Each scene shows the same named points in several views, each turned, perhaps mirrored, and shifted as a whole.
A view may leave some points out, and in a few views one point is out of place. Which views, in the order they come, and which point in each? Write none if none.

Scene 1 (7 views)
view 1:
  Q970 -10, 38, -29, -41, 20, -24, 7, -4, -4, 14, -13, -44
  Q396 -5, 30, -26, -32, 7, -23, 18, -11, -8, 15, -14, -33
  Q218 -11, 13, -38, -34, 6, -33, 11, -6, -18, 4, -22, -38
  Q997 -8, 8, -32, -25, -7, -26, 23, -19, -31, 2, -21, -18
  Q109 -15, 10, -42, -36, 8, -35, 5, -5, -26, -3, -24, -38
  Q219 -6, 29, -24, -30, 4, -19, 21, -17, -15, 12, -13, -25
  Q637 -5, 29, -24, -31, 5, -20, 20, -15, -13, 13, -13, -27
  Q675 -12, 12, -39, -34, 6, -34, 10, -6, -20, 2, -22, -37
view 2:
  Q675 2, -41, 6, 24, 28, 87, 15, -33, 11, -22, 47, 66
  Q219 14, -35, 4, 26, 28, 78, 22, -32, 18, -39, 27, 48
  Q218 3, -40, 6, 25, 28, 86, 16, -32, 11, -22, 45, 65
  Q78 11, -34, 13, 25, 32, 78, 19, -35, 4, -27, 44, 54
  Q396 10, -33, 5, 30, 26, 79, 23, -25, 16, -28, 27, 50
  Q997 15, -42, 10, 17, 36, 81, 15, -48, 10, -46, 48, 57
view 3:
  Q970 21, -7, -13, -18, -58, -51, 0, -21, -2, 3, 14, 36
  Q219 23, -9, -27, -30, -40, -36, -7, -10, -8, 8, 21, 21
  Q637 23, -10, -27, -28, -43, -36, -7, -11, -7, 9, 20, 24
  Q109 35, 20, -17, -21, -49, -55, -17, -10, -14, 25, 12, 24
  Q997 32, 22, -21, -29, -38, -50, -17, -5, -16, 21, 16, 9
  Q78 33, -2, -31, -25, -45, -38, -18, -6, -13, 25, 18, 31
  Q675 34, 11, -21, -21, -50, -50, -16, -9, -13, 24, 14, 28
view 4:
  Q637 -25, -9, -16, -11, -16, 5, 11, -10, 10, -30, 5, 10
  Q219 -24, -11, -14, -11, -17, 5, 9, -11, 11, -31, 7, 8
  Q218 -18, -5, -20, -12, -11, 2, 5, -22, 21, -6, 2, 22
  Q109 -12, -6, -19, -12, -14, 2, -3, -25, 27, 0, 2, 27
  Q997 -20, -13, -6, -10, -8, -3, -1, -23, 22, -15, 25, 5
  Q970 -20, -4, -28, -12, -24, 12, 13, -8, 9, -25, -18, 27
view 5:
  Q970 -6, -1, -12, 25, -9, 12, 31, 2, 30, 50, 23, -7
  Q396 3, 7, -8, 14, -6, 14, 22, -10, 20, 46, 26, 0
  Q109 14, -5, -23, 5, 7, 6, 4, 9, 25, 38, 19, -18
  Q219 8, 10, -9, 8, -12, 19, 16, -12, 15, 46, 23, 4
  Q218 11, -1, -17, 8, 7, 6, 10, 1, 23, 40, 23, -12
  Q997 23, 9, -16, -7, 0, 15, -5, -10, 10, 38, 22, -2
  Q637 6, 9, -8, 10, -10, 17, 18, -12, 16, 46, 24, 3
view 6:
  Q970 18, -23, 2, 7, 24, 6, -42, -22, 5, 15, 11, 3
  Q396 15, -21, 5, -8, 20, 5, -31, -20, -1, 11, -4, 3
  Q109 3, -11, -6, 16, 33, -4, -29, -31, -3, -11, -14, 5
  Q997 5, -9, 7, -7, 23, -1, -12, -20, -12, -9, -30, 3
  Q218 5, -15, -5, 5, 29, -2, -31, -30, -1, -5, -12, 4
  Q78 6, -17, -2, -14, 25, -1, -27, -29, -2, -1, -18, 4
view 7:
  Q637 11, 14, 45, 24, 15, 0, 1, -40, 12, -28, -13, 26
  Q396 14, 13, 41, 20, 19, 1, 4, -37, 8, -28, -13, 22
  Q218 -4, 8, 35, 7, 26, -14, 1, -34, 5, -29, -6, 30
  Q997 -9, 14, 45, 23, 13, -19, -16, -43, 15, -36, -10, 41
Views with a point moved: view 3
  view 3 moved: Q997
